{61, 39, 38, 62, 52, 46, 57, 19, 65, 51, 51, 51, 32, 35, 44, 26, 42, 55,
 53, 45, 70, 14, 33, 52, 60, 41, 19, 57, 46, 62, 45, 47} -> 0
{40, 49, 42, 41, 47, 50, 56, 56, 46, 53, 54, 57, 66, 53, 52, 61, 51, 58,
 40, 51, 41, 53, 52, 62, 43, 49, 79, 60, 56, 35, 52, 49} -> 1
{57, 36, 66, 50, 63, 35, 36, 42, 55, 54, 59, 54, 49, 40, 32, 40, 60, 44,
 43, 47, 69, 26, 51, 48, 56, 52, 37, 60, 41, 48, 50, 47} -> 2
{41, 52, 13, 64, 49, 63, 51, 58, 45, 60, 71, 80, 56, 40, 66, 44, 33, 89,
 56, 72, 44, 52, 49, 48, 60, 39, 90, 43, 35, 38, 79, 46} -> 1
{49, 49, 54, 34, 44, 43, 52, 71, 45, 44, 54, 65, 62, 60, 55, 61, 39, 55,
 51, 50, 35, 71, 50, 54, 42, 55, 71, 49, 64, 34, 51, 53} -> 0
{65, 26, 46, 59, 44, 54, 55, 53, 45, 45, 58, 43, 66, 47, 57, 44, 46, 59,
 64, 62, 51, 68, 36, 66, 65, 52, 67, 43, 63, 41, 49, 39} -> 3
{57, 36, 71, 40, 43, 30, 28, 69, 43, 57, 63, 67, 67, 61, 29, 65, 71, 63,
 47, 54, 65, 53, 49, 45, 41, 61, 85, 50, 42, 28, 67, 60} -> 2
{52, 33, 55, 49, 50, 42, 63, 32, 60, 43, 52, 48, 55, 45, 61, 49, 42, 41,
 42, 53, 53, 40, 39, 46, 51, 58, 38, 58, 56, 45, 57, 48} -> 4
{46, 59, 52, 41, 48, 50, 48, 57, 42, 47, 39, 64, 44, 53, 55, 56, 48, 60,
 54, 59, 27, 65, 53, 53, 54, 51, 77, 51, 74, 46, 45, 56} -> 5
{47, 48, 34, 61, 69, 66, 62, 25, 63, 59, 43, 39, 35, 29, 62, 32, 33, 33,
 47, 38, 52, 32, 42, 53, 64, 40, 10, 43, 49, 61, 40, 46} -> 2
{44, 56, 41, 49, 56, 72, 68, 45, 51, 58, 49, 48, 41, 46, 60, 49, 34, 45,
 48, 45, 34, 57, 46, 60, 51, 52, 42, 42, 53, 56, 48, 54} -> 2
{44, 51, 36, 43, 43, 72, 63, 54, 50, 54, 49, 50, 50, 52, 58, 65, 43, 46,
 52, 49, 22, 75, 47, 56, 49, 48, 66, 35, 51, 44, 47, 50} -> 2
{43, 50, 59, 57, 53, 56, 65, 40, 48, 48, 69, 36, 63, 63, 63, 43, 45, 56,
 54, 48, 58, 43, 65, 49, 65, 59, 36, 40, 57, 52, 54, 52} -> 4
{46, 56, 53, 34, 31, 41, 45, 80, 36, 49, 39, 66, 60, 62, 59, 66, 52, 64,
 57, 56, 18, 93, 53, 55, 41, 50, 99, 47, 79, 33, 52, 55} -> 5
{45, 51, 80, 23, 58, 47, 46, 85, 35, 44, 57, 72, 73, 63, 58, 70, 54, 47,
 50, 50, 26, 82, 60, 48, 48, 63, 77, 58, 80, 32, 57, 52} -> 0
{50, 52, 40, 53, 56, 34, 43, 15, 57, 33, 28, 53, 33, 15, 49, 22, 30, 50,
 59, 43, 52, 32, 48, 59, 62, 39, 26, 70, 93, 63, 28, 44} -> 5
{34, 86, 54, 32, 50, 43, 43, 71, 57, 51, 44, 67, 40, 58, 33, 64, 48, 47,
 45, 39, 33, 61, 65, 31, 21, 47, 68, 53, 36, 45, 56, 73} -> 3
{43, 64, 24, 50, 52, 88, 79, 47, 51, 55, 39, 41, 39, 46, 76, 57, 26, 43,
 50, 46,  9, 87, 43, 63, 51, 50, 62, 34, 60, 50, 42, 55} -> 2
{67, 36, 59, 41, 57, 48, 75, 44, 64, 55, 60, 51, 49, 44, 73, 29, 30, 42,
 53, 65, 75, 58, 46, 43, 53, 70, 44, 41, 79, 43, 57, 49} -> 4
{53, 47, 44, 58, 67, 54, 55, 36, 60, 55, 42, 45, 39, 36, 53, 35, 48, 38,
 49, 46, 60, 29, 47, 49, 57, 42, 14, 53, 46, 55, 42, 46} -> 2
{67, 35, 10, 62, 31, 46, 58, 11, 70, 51, 53, 54, 28, 35, 44, 26, 35, 72,
 56, 49, 77, 22, 31, 51, 51, 38, 33, 49, 31, 64, 51, 52} -> 0
{46, 40, 40, 64, 55, 46, 57, 16, 53, 51, 45, 44, 32, 34, 51, 29, 38, 47,
 50, 43, 75, 13, 38, 43, 68, 47,  0, 65, 44, 77, 52, 34} -> 6
{37, 45, 28, 67, 62, 49, 56, 30, 54, 52, 61, 51, 45, 28, 58, 28, 37, 57,
 50, 42, 60, 17, 40, 60, 64, 34, 28, 58, 39, 54, 50, 42} -> 1
{54, 48, 51, 62, 56, 44, 50, 33, 63, 48, 51, 43, 35, 35, 47, 29, 41, 39,
 45, 42, 69, 19, 43, 46, 50, 43,  7, 58, 46, 63, 48, 49} -> 3
{37, 45, 19, 70, 62, 44, 56, 15, 63, 59, 61, 49, 41, 25, 60, 25, 40, 56,
 34, 49, 71,  5, 40, 63, 65, 35, 22, 64, 41, 57, 55, 35} -> 1
{52, 46, 42, 59, 60, 56, 51, 35, 54, 50, 47, 55, 44, 39, 52, 36, 41, 53,
 56, 46, 59, 35, 46, 44, 58, 53, 37, 49, 42, 52, 52, 49} -> 1
{52, 47, 43, 60, 66, 56, 50, 44, 61, 56, 57, 44, 43, 47, 55, 50, 60, 40,
 34, 41, 69, 20, 44, 48, 58, 49, 22, 52, 35, 63, 56, 34} -> 5
{48, 60, 47, 46, 53, 35, 45, 25, 45, 41, 34, 55, 38, 25, 55, 36, 31, 52,
 63, 52, 41, 50, 58, 59, 56, 40, 45, 60, 91, 57, 35, 43} -> 5
{55, 42, 65, 41, 45, 50, 63, 48, 52, 49, 57, 52, 64, 54, 65, 53, 45, 51,
 47, 60, 51, 60, 43, 43, 48, 59, 65, 46, 57, 39, 57, 54} -> 4
{51, 50, 44, 48, 58, 56, 54, 39, 52, 61, 40, 46, 42, 46, 53, 40, 43, 43,
 49, 43, 45, 46, 47, 46, 58, 48, 39, 48, 49, 51, 48, 48} -> 2
{43, 50, 34, 54, 47, 57, 48, 54, 52, 62, 61, 63, 56, 49, 57, 49, 42, 67,
 54, 63, 51, 56, 43, 55, 60, 46, 72, 53, 42, 44, 65, 47} -> 1
{49, 52, 47, 54, 50, 59, 46, 65, 50, 56, 66, 45, 52, 68, 62, 71, 64, 49,
 41, 53, 55, 39, 44, 41, 41, 48, 51, 49, 18, 46, 63, 47} -> 5
{62, 51, 77, 35, 42, 55, 44, 79, 37, 38, 42, 46, 36, 72, 45, 65, 68, 43,
 66, 57, 39, 89, 64, 36, 38, 64, 64, 32, 60, 43, 52, 63} -> 1
{42, 48, 48, 68, 50, 46, 55, 27, 58, 46, 48, 50, 38, 41, 56, 35, 39, 60,
 60, 44, 71, 19, 42, 41, 63, 46, 15, 61, 39, 75, 65, 33} -> 6
{63, 21, 41, 66, 49, 47, 58, 36, 46, 43, 57, 43, 55, 43, 52, 31, 43, 49,
 50, 56, 59, 43, 33, 65, 65, 43, 35, 56, 54, 55, 48, 41} -> 3
{57, 49, 48, 53, 70, 46, 53, 25, 66, 59, 46, 36, 47, 24, 44, 33, 55, 28,
 36, 46, 61, 21, 57, 61, 62, 45,  1, 51, 51, 57, 23, 43} -> 6
{40, 57, 34, 41, 56, 76, 68, 60, 52, 56, 42, 53, 44, 53, 68, 63, 36, 49,
 57, 56, 19, 86, 49, 56, 43, 38, 69, 41, 57, 52, 46, 54} -> 2
{61, 33, 69, 45, 53, 21, 25, 57, 46, 54, 66, 62, 61, 51, 26, 49, 75, 56,
 49, 47, 76, 29, 46, 37, 48, 60, 55, 62, 43, 36, 60, 49} -> 2
{55, 41, 51, 53, 62, 45, 41, 37, 55, 53, 54, 53, 45, 43, 43, 41, 51, 48,
 50, 48, 66, 29, 49, 50, 56, 51, 30, 51, 42, 44, 43, 47} -> 2
{34, 52, 34, 49, 48, 48, 57, 61, 45, 51, 59, 56, 70, 51, 55, 59, 49, 52,
 39, 54, 34, 63, 43, 71, 51, 44, 84, 56, 52, 39, 53, 49} -> 1
{56, 29, 77, 43, 54, 19, 18, 64, 50, 50, 64, 69, 67, 60, 19, 50, 81, 59,
 45, 54, 84, 22, 49, 40, 50, 66, 59, 57, 40, 35, 61, 56} -> 2
{51, 54, 53, 47, 41, 47, 46, 79, 36, 48, 56, 64, 60, 69, 52, 61, 47, 59,
 54, 50, 34, 81, 53, 48, 34, 58, 93, 41, 53, 38, 60, 58} -> 3
{35, 55, 55, 41, 36, 51, 43, 66, 37, 44, 54, 65, 57, 70, 51, 70, 45, 71,
 56, 53, 39, 68, 46, 46, 46, 62, 85, 48, 47, 44, 72, 52} -> 6
{35, 54, 51, 49, 21, 44, 55, 79, 28, 38, 54, 65, 63, 73, 54, 73, 39, 78,
 72, 52, 44, 75, 41, 41, 47, 51, 92, 58, 52, 46, 85, 54} -> 6
{50, 51, 42, 49, 62, 70, 56, 48, 50, 56, 44, 48, 41, 47, 52, 46, 41, 50,
 46, 48, 38, 59, 48, 51, 55, 49, 49, 48, 49, 50, 48, 50} -> 2
{45, 42, 45, 62, 56, 45, 54, 33, 58, 46, 47, 43, 39, 33, 48, 34, 42, 50,
 56, 44, 74, 22, 37, 40, 59, 49, 21, 64, 45, 74, 56, 40} -> 6
{49, 52, 49, 49, 41, 48, 53, 66, 44, 45, 52, 56, 50, 62, 46, 59, 50, 45,
 56, 51, 38, 66, 47, 41, 43, 53, 70, 47, 52, 45, 53, 55} -> 3
{51, 60, 42, 42, 54, 36, 40, 27, 53, 41, 30, 51, 38, 27, 46, 33, 38, 55,
 62, 42, 46, 50, 53, 58, 59, 42, 48, 60, 92, 62, 29, 49} -> 5
{66, 51, 55, 33, 64, 55, 49, 55, 64, 61, 50, 45, 59, 43, 43, 62, 70, 24,
 27, 54, 27, 69, 64, 62, 42, 47, 61, 29, 57, 27, 17, 63} -> 6
{59, 40, 51, 57, 68, 42, 41, 26, 60, 57, 51, 48, 35, 29, 49, 33, 51, 37,
 44, 40, 70, 18, 44, 53, 62, 44,  8, 58, 42, 59, 42, 43} -> 2
{42, 44, 44, 55, 40, 49, 52, 58, 42, 38, 49, 57, 49, 59, 51, 54, 39, 66,
 69, 50, 58, 50, 41, 45, 57, 52, 47, 63, 49, 61, 67, 50} -> 6
{61, 49, 64, 41, 71, 57, 49, 49, 67, 57, 51, 44, 50, 40, 43, 50, 66, 24,
 28, 50, 40, 59, 54, 56, 43, 48, 48, 37, 52, 37, 22, 54} -> 6
{69, 49, 68, 46, 48, 53, 49, 57, 49, 44, 40, 42, 27, 56, 47, 43, 53, 41,
 61, 54, 57, 56, 50, 32, 50, 60, 29, 45, 51, 57, 46, 52} -> 1
{55, 48, 44, 43, 39, 43, 51, 57, 52, 47, 56, 58, 50, 65, 51, 58, 39, 63,
 54, 54, 46, 61, 44, 54, 38, 49, 72, 45, 54, 44, 54, 53} -> 0
{59, 41, 46, 60, 55, 64, 46, 37, 52, 54, 56, 57, 23, 35, 57, 22, 33, 66,
 68, 54, 76, 28, 54, 30, 65, 49, 19, 44, 31, 59, 68, 46} -> 1
{50, 48, 51, 37, 44, 62, 50, 70, 42, 57, 46, 58, 61, 64, 50, 64, 51, 60,
 49, 48, 29, 83, 50, 55, 39, 60, 92, 38, 55, 32, 57, 56} -> 2
{55, 50, 55, 40, 42, 65, 85, 49, 56, 56, 82, 37, 54, 71, 68, 32, 25, 66,
 60, 70, 73, 73, 70, 45, 59, 78, 54, 23, 88, 37, 58, 48} -> 4
{48, 48, 42, 51, 64, 55, 64, 41, 52, 57, 49, 50, 45, 39, 54, 43, 49, 45,
 50, 43, 47, 47, 48, 47, 58, 47, 38, 48, 47, 49, 45, 47} -> 2
{48, 58, 51, 35, 38, 43, 39, 52, 38, 40, 33, 68, 56, 46, 50, 53, 33, 57,
 60, 49, 21, 73, 55, 60, 49, 50, 92, 48, 97, 42, 40, 51} -> 5
{52, 41, 48, 48, 36, 54, 51, 69, 38, 45, 57, 57, 61, 64, 55, 58, 49, 57,
 53, 57, 42, 77, 45, 51, 49, 55, 80, 46, 61, 47, 54, 51} -> 3
{60, 30, 44, 74, 62, 40, 57, 24, 57, 44, 48, 42, 37, 28, 52, 21, 46, 44,
 47, 52, 71, 23, 40, 54, 65, 43,  8, 50, 53, 63, 43, 37} -> 3
{58, 41, 27, 53, 41, 46, 51, 26, 58, 50, 48, 54, 35, 44, 46, 29, 41, 64,
 53, 50, 71, 34, 37, 50, 50, 45, 39, 44, 40, 58, 46, 46} -> 0
{29, 48, 61, 71, 59, 43, 59, 28, 50, 48, 55, 26, 53, 48, 62, 38, 50, 47,
 51, 34, 55, 18, 55, 56, 71, 46, 16, 44, 44, 60, 45, 41} -> 4
{46, 51, 55, 34, 38, 57, 46, 78, 35, 48, 52, 63, 62, 74, 50, 76, 54, 64,
 55, 59, 24, 91, 55, 45, 38, 55, 99, 41, 52, 33, 59, 63} -> 1
{41, 63, 32, 47, 52, 75, 68, 54, 49, 59, 48, 43, 44, 51, 62, 62, 39, 44,
 52, 47, 18, 86, 48, 59, 48, 44, 57, 36, 57, 50, 39, 50} -> 2
{60, 29, 69, 52, 65, 28, 23, 45, 51, 52, 57, 59, 53, 47, 27, 48, 75, 52,
 43, 48, 82, 17, 48, 42, 48, 53, 41, 60, 32, 48, 58, 46} -> 2
{42, 54, 51, 42, 37, 53, 44, 66, 43, 46, 52, 60, 55, 67, 55, 63, 47, 64,
 60, 56, 42, 63, 50, 46, 43, 57, 77, 47, 58, 41, 73, 53} -> 6
{71, 46, 51, 57, 75, 51, 48, 30, 76, 58, 43, 32, 46, 29, 44, 37, 60, 21,
 32, 46, 60, 24, 52, 63, 55, 49,  6, 47, 55, 57, 21, 44} -> 6
{44, 50, 38, 54, 61, 67, 64, 41, 54, 58, 42, 42, 38, 43, 62, 45, 43, 44,
 46, 44, 42, 50, 39, 57, 53, 48, 40, 42, 48, 51, 45, 49} -> 2
{64, 28, 38, 69, 55, 49, 53, 27, 60, 50, 54, 39, 50, 31, 56, 21, 44, 42,
 49, 51, 71, 24, 30, 56, 68, 50, 14, 55, 50, 65, 46, 35} -> 3
{52, 32, 51, 67, 53, 30, 56, 34, 59, 43, 41, 49, 57, 35, 54, 43, 49, 38,
 46, 47, 58, 21, 38, 56, 58, 43, 30, 61, 45, 51, 52, 42} -> 4
{69, 26, 58, 46, 58, 41, 66, 22, 70, 45, 47, 42, 48, 28, 59, 29, 31, 33,
 47, 59, 78, 39, 35, 41, 52, 54, 31, 64, 63, 51, 56, 40} -> 4
{53, 43, 48, 55, 59, 53, 54, 31, 53, 56, 47, 45, 45, 42, 52, 43, 50, 46,
 50, 48, 62, 33, 44, 49, 54, 45, 27, 53, 41, 56, 44, 46} -> 1
{49, 50, 41, 60, 62, 48, 48, 32, 56, 54, 50, 46, 38, 44, 57, 41, 54, 38,
 50, 45, 62, 21, 46, 48, 59, 40, 18, 52, 46, 59, 49, 36} -> 5
{51, 47, 47, 48, 53, 45, 47, 34, 56, 52, 47, 49, 48, 43, 44, 42, 49, 43,
 43, 54, 62, 30, 48, 47, 60, 50, 36, 49, 47, 59, 41, 51} -> 6
{54, 54, 28, 58, 46, 66, 47, 59, 45, 58, 62, 69, 39, 48, 62, 45, 34, 80,
 66, 62, 52, 54, 53, 37, 56, 48, 69, 44, 37, 43, 75, 48} -> 1
{34, 56, 35, 42, 48, 35, 67, 45, 55, 42, 48, 48, 89, 49, 44, 68, 62, 37,
 19, 40, 31, 43, 53, 81, 44, 44, 75, 76, 65, 45, 31, 43} -> 1
{59, 34, 69, 54, 56, 27, 24, 45, 52, 52, 60, 57, 52, 43, 27, 43, 71, 53,
 42, 48, 77, 17, 46, 42, 55, 53, 38, 56, 40, 40, 58, 47} -> 2
{51, 41, 65, 42, 45, 46, 39, 72, 40, 57, 50, 63, 57, 60, 47, 65, 60, 60,
 47, 51, 40, 70, 52, 44, 40, 58, 86, 49, 45, 32, 55, 61} -> 2
{58, 33, 62, 45, 50, 34, 53, 49, 45, 45, 34, 70, 68, 39, 53, 66, 39, 35,
 43, 55, 44, 52, 28, 46, 39, 47, 77, 66, 46, 44, 61, 51} -> 4
{32, 62, 60, 50, 40, 56, 67, 63, 38, 43, 73, 46, 63, 79, 69, 51, 49, 68,
 62, 56, 42, 66, 80, 54, 59, 65, 73, 35, 64, 33, 55, 64} -> 4
{58, 44, 30, 44, 23, 52, 52, 63, 51, 48, 53, 70, 52, 65, 44, 53, 42, 77,
 64, 57, 37, 74, 40, 55, 35, 53, 99, 38, 43, 33, 62, 62} -> 0
{49, 57, 47, 42, 51, 42, 39, 35, 50, 41, 32, 50, 43, 31, 53, 43, 37, 53,
 50, 48, 43, 45, 55, 59, 56, 42, 44, 55, 79, 52, 36, 47} -> 5
{44, 53, 50, 40, 46, 42, 49, 62, 54, 44, 47, 51, 71, 60, 45, 69, 57, 46,
 29, 42, 27, 71, 49, 68, 36, 50, 84, 56, 63, 43, 40, 56} -> 1
{52, 45, 43, 53, 55, 41, 54, 30, 62, 43, 47, 56, 38, 37, 51, 36, 40, 46,
 44, 45, 68, 26, 45, 53, 52, 44, 21, 55, 55, 58, 48, 47} -> 0
{51, 49, 51, 44, 49, 59, 48, 62, 50, 60, 49, 57, 53, 57, 53, 62, 57, 54,
 49, 49, 43, 72, 49, 47, 40, 57, 73, 45, 53, 40, 59, 56} -> 2
{57, 36, 58, 59, 68, 32, 36, 36, 59, 55, 51, 56, 48, 40, 38, 39, 59, 46,
 44, 50, 74, 19, 45, 42, 57, 54, 21, 61, 42, 52, 47, 48} -> 2
{61, 45, 55, 56, 47, 53, 46, 43, 55, 49, 48, 46, 27, 56, 47, 35, 47, 45,
 58, 49, 57, 45, 57, 37, 58, 56, 24, 46, 49, 56, 48, 48} -> 1
{58, 35, 63, 41, 38, 43, 49, 71, 42, 37, 41, 73, 72, 61, 58, 76, 47, 45,
 45, 57, 24, 81, 36, 47, 35, 60, 99, 63, 58, 31, 67, 55} -> 4
{43, 62, 48, 43, 49, 40, 41, 33, 43, 39, 34, 60, 45, 24, 48, 43, 38, 54,
 60, 52, 39, 59, 55, 57, 54, 48, 64, 62, 93, 52, 27, 48} -> 5
{14, 45, 63, 72, 45, 45, 45, 53, 34, 35, 52, 46, 75, 79, 57, 72, 68, 62,
 46, 34, 28, 33, 56, 65, 56, 46, 58, 44, 32, 48, 43, 58} -> 4
{41, 54, 48, 44, 42, 66, 56, 75, 38, 60, 50, 57, 55, 62, 56, 72, 46, 56,
 54, 53, 17, 94, 51, 53, 36, 53, 93, 35, 55, 36, 51, 64} -> 2
{53, 36, 71, 34, 41, 29, 29, 72, 46, 47, 69, 68, 66, 62, 28, 65, 76, 63,
 47, 53, 59, 50, 49, 42, 48, 64, 79, 54, 46, 28, 64, 58} -> 2
{43, 46, 33, 60, 54, 47, 54, 37, 57, 58, 59, 51, 60, 38, 53, 39, 41, 58,
 37, 50, 54, 27, 49, 58, 58, 42, 45, 63, 42, 50, 45, 45} -> 1
{67, 40,  3, 63, 16, 54, 44, 34, 60, 51, 55, 66, 30, 55, 36, 42, 45, 88,
 65, 59, 66, 42, 28, 61, 46, 42, 78, 31, 27, 50, 58, 56} -> 0
{52, 49, 51, 42, 39, 65, 47, 75, 36, 53, 60, 73, 57, 64, 52, 63, 43, 73,
 66, 65, 34, 79, 55, 42, 42, 52, 99, 34, 43, 35, 78, 61} -> 1
{45, 49, 51, 47, 50, 63, 51, 60, 37, 54, 48, 51, 54, 53, 49, 60, 46, 50,
 52, 50, 33, 66, 42, 47, 45, 52, 73, 39, 51, 39, 48, 53} -> 2
{74,  2, 37, 71, 42, 53, 56, 39, 42, 44, 59, 36, 68, 43, 61, 31, 41, 61,
 53, 68, 60, 51, 28, 71, 77, 49, 45, 50, 60, 53, 57, 32} -> 3
{61, 27, 71, 52, 58, 11, 24, 51, 54, 52, 56, 62, 56, 47, 24, 38, 72, 58,
 45, 43, 83, 11, 49, 42, 54, 60, 36, 60, 29, 45, 55, 50} -> 2
{40, 47, 42, 64, 41, 45, 57, 43, 45, 42, 46, 56, 47, 50, 54, 43, 38, 67,
 63, 42, 65, 31, 38, 43, 60, 49, 35, 64, 43, 66, 74, 43} -> 6
{50, 45, 54, 43, 41, 63, 68, 54, 51, 45, 61, 48, 62, 62, 63, 53, 40, 62,
 55, 62, 54, 60, 61, 47, 50, 66, 59, 37, 66, 38, 59, 55} -> 4
{26, 44, 71, 64, 46, 39, 44, 63, 25, 32, 44, 53, 79, 68, 59, 84, 64, 49,
 45, 34, 15, 44, 54, 61, 46, 45, 82, 55, 29, 39, 55, 57} -> 4
{46, 78, 56, 44, 54, 41, 46, 66, 47, 50, 44, 59, 33, 57, 43, 53, 47, 41,
 44, 48, 47, 48, 53, 37, 33, 50, 55, 54, 44, 50, 53, 60} -> 3
{59, 49, 73, 43, 42, 48, 47, 53, 43, 44, 40, 44, 40, 61, 42, 61, 61, 42,
 57, 46, 46, 69, 58, 47, 43, 58, 46, 47, 52, 50, 43, 57} -> 1
{60, 52, 57, 52, 71, 49, 44, 34, 73, 56, 42, 34, 49, 35, 50, 43, 62, 26,
 31, 47, 52, 34, 57, 58, 52, 44, 22, 46, 54, 45, 23, 50} -> 6
{54, 55, 59, 47, 49, 56, 75, 58, 52, 54, 73, 41, 58, 65, 71, 43, 35, 58,
 58, 56, 63, 63, 71, 44, 61, 67, 47, 29, 73, 38, 58, 54} -> 4
{44, 48, 74, 34, 58, 43, 56, 75, 37, 45, 52, 62, 66, 54, 60, 68, 45, 45,
 46, 44, 35, 69, 59, 53, 47, 59, 59, 62, 78, 44, 53, 56} -> 0
{51, 54, 44, 54, 61, 32, 47, 11, 57, 38, 21, 51, 30, 13, 51, 16, 26, 46,
 54, 43, 54, 34, 53, 55, 67, 39, 31, 66, 88, 69, 24, 43} -> 5
{51, 48, 59, 41, 46, 40, 50, 70, 45, 47, 56, 64, 62, 62, 53, 58, 41, 58,
 56, 52, 40, 67, 44, 56, 45, 52, 79, 53, 60, 41, 55, 56} -> 0
{45, 52, 44, 54, 47, 52, 52, 54, 42, 58, 54, 60, 65, 49, 54, 56, 47, 62,
 47, 54, 42, 56, 47, 51, 47, 44, 69, 50, 51, 39, 54, 49} -> 1
{32, 51, 35, 54, 54, 40, 54, 30, 57, 54, 60, 50, 67, 31, 54, 46, 47, 46,
 28, 45, 42, 29, 45, 68, 45, 36, 50, 71, 55, 45, 39, 41} -> 1
{54, 53, 53, 41, 51, 39, 40, 36, 47, 38, 37, 57, 37, 37, 48, 38, 38, 52,
 54, 53, 35, 52, 56, 57, 58, 42, 51, 58, 81, 57, 32, 43} -> 5
{56, 58, 75, 33, 37, 36, 51, 68, 46, 36, 42, 40, 74, 71, 39, 79, 71, 34,
 41, 46, 28, 82, 58, 55, 28, 63, 81, 51, 71, 39, 35, 61} -> 1
{48, 43, 62, 41, 45, 55, 39, 79, 42, 51, 58, 63, 59, 62, 47, 68, 54, 57,
 48, 55, 36, 72, 46, 46, 44, 55, 84, 47, 51, 33, 61, 55} -> 2
{54, 43, 52, 53, 58, 50, 45, 43, 49, 51, 47, 47, 46, 42, 44, 40, 55, 49,
 45, 45, 59, 34, 48, 43, 56, 48, 32, 50, 44, 55, 51, 50} -> 2
{44, 49, 29, 59, 50, 54, 47, 51, 46, 62, 61, 54, 58, 42, 58, 48, 38, 65,
 38, 57, 50, 42, 49, 57, 57, 38, 67, 56, 37, 51, 63, 45} -> 1
{29, 45, 43, 50, 24, 48, 50, 71, 30, 41, 53, 66, 56, 74, 57, 63, 35, 82,
 78, 54, 47, 65, 43, 42, 52, 66, 83, 66, 46, 61, 90, 45} -> 6
{59, 24, 45, 64, 44, 53, 55, 50, 46, 48, 61, 51, 59, 47, 55, 42, 45, 56,
 56, 55, 57, 54, 33, 61, 67, 50, 52, 48, 60, 46, 49, 42} -> 3
{51, 38, 53, 51, 63, 48, 51, 42, 56, 53, 49, 51, 46, 42, 48, 41, 48, 48,
 43, 45, 63, 36, 42, 49, 54, 49, 31, 48, 46, 52, 49, 51} -> 2
{50, 56, 47, 54, 52, 58, 55, 79, 47, 55, 68, 46, 52, 72, 62, 71, 70, 42,
 41, 49, 52, 44, 40, 45, 43, 54, 62, 40, 20, 42, 71, 43} -> 5
{52, 51, 41, 49, 61, 64, 62, 39, 54, 59, 52, 47, 43, 45, 58, 48, 39, 37,
 49, 45, 45, 51, 46, 55, 55, 46, 44, 47, 47, 52, 38, 55} -> 2
{67, 11, 43, 66, 36, 55, 55, 57, 40, 40, 58, 46, 75, 61, 60, 42, 46, 66,
 52, 71, 50, 74, 33, 58, 73, 56, 66, 46, 68, 48, 54, 39} -> 3
{54, 46, 68, 41, 42, 50, 45, 62, 50, 49, 40, 39, 41, 55, 43, 56, 55, 34,
 57, 53, 50, 62, 55, 41, 47, 61, 43, 40, 57, 52, 46, 60} -> 1
{65, 45, 11, 58, 26, 48, 50, 28, 64, 46, 53, 57, 32, 49, 42, 35, 39, 76,
 52, 57, 61, 34, 33, 50, 45, 36, 49, 44, 31, 54, 48, 50} -> 0
{49, 43, 48, 58, 45, 51, 49, 61, 42, 45, 55, 55, 59, 59, 54, 52, 51, 54,
 53, 53, 45, 68, 45, 59, 48, 51, 74, 42, 53, 42, 53, 48} -> 3
{59, 49, 76, 47, 58, 40, 54, 46, 54, 44, 38, 34, 42, 54, 44, 54, 64, 26,
 52, 46, 58, 52, 54, 46, 39, 56, 18, 47, 59, 58, 33, 59} -> 1
{40, 55, 54, 52, 42, 52, 55, 63, 41, 39, 52, 58, 63, 67, 50, 63, 49, 60,
 56, 53, 44, 63, 49, 54, 51, 55, 68, 53, 53, 44, 58, 50} -> 6
{35, 58, 52, 44, 30, 50, 52, 73, 32, 44, 57, 65, 61, 77, 51, 66, 44, 70,
 66, 57, 34, 74, 47, 48, 44, 61, 97, 58, 52, 44, 74, 47} -> 6
{28, 44, 44, 60, 18, 41, 53, 66, 29, 29, 55, 67, 51, 66, 59, 57, 29, 94,
 83, 55, 65, 51, 41, 36, 58, 57, 66, 65, 44, 61, 95, 42} -> 6
{53, 42, 47, 57, 51, 44, 51, 39, 56, 54, 52, 44, 44, 49, 53, 32, 54, 43,
 49, 51, 58, 33, 46, 49, 50, 51, 29, 54, 54, 58, 46, 47} -> 3
{41, 50, 47, 56, 60, 32, 56, 28, 61, 49, 48, 40, 63, 34, 47, 43, 55, 35,
 30, 38, 59, 15, 48, 63, 53, 40, 30, 63, 58, 53, 33, 42} -> 1
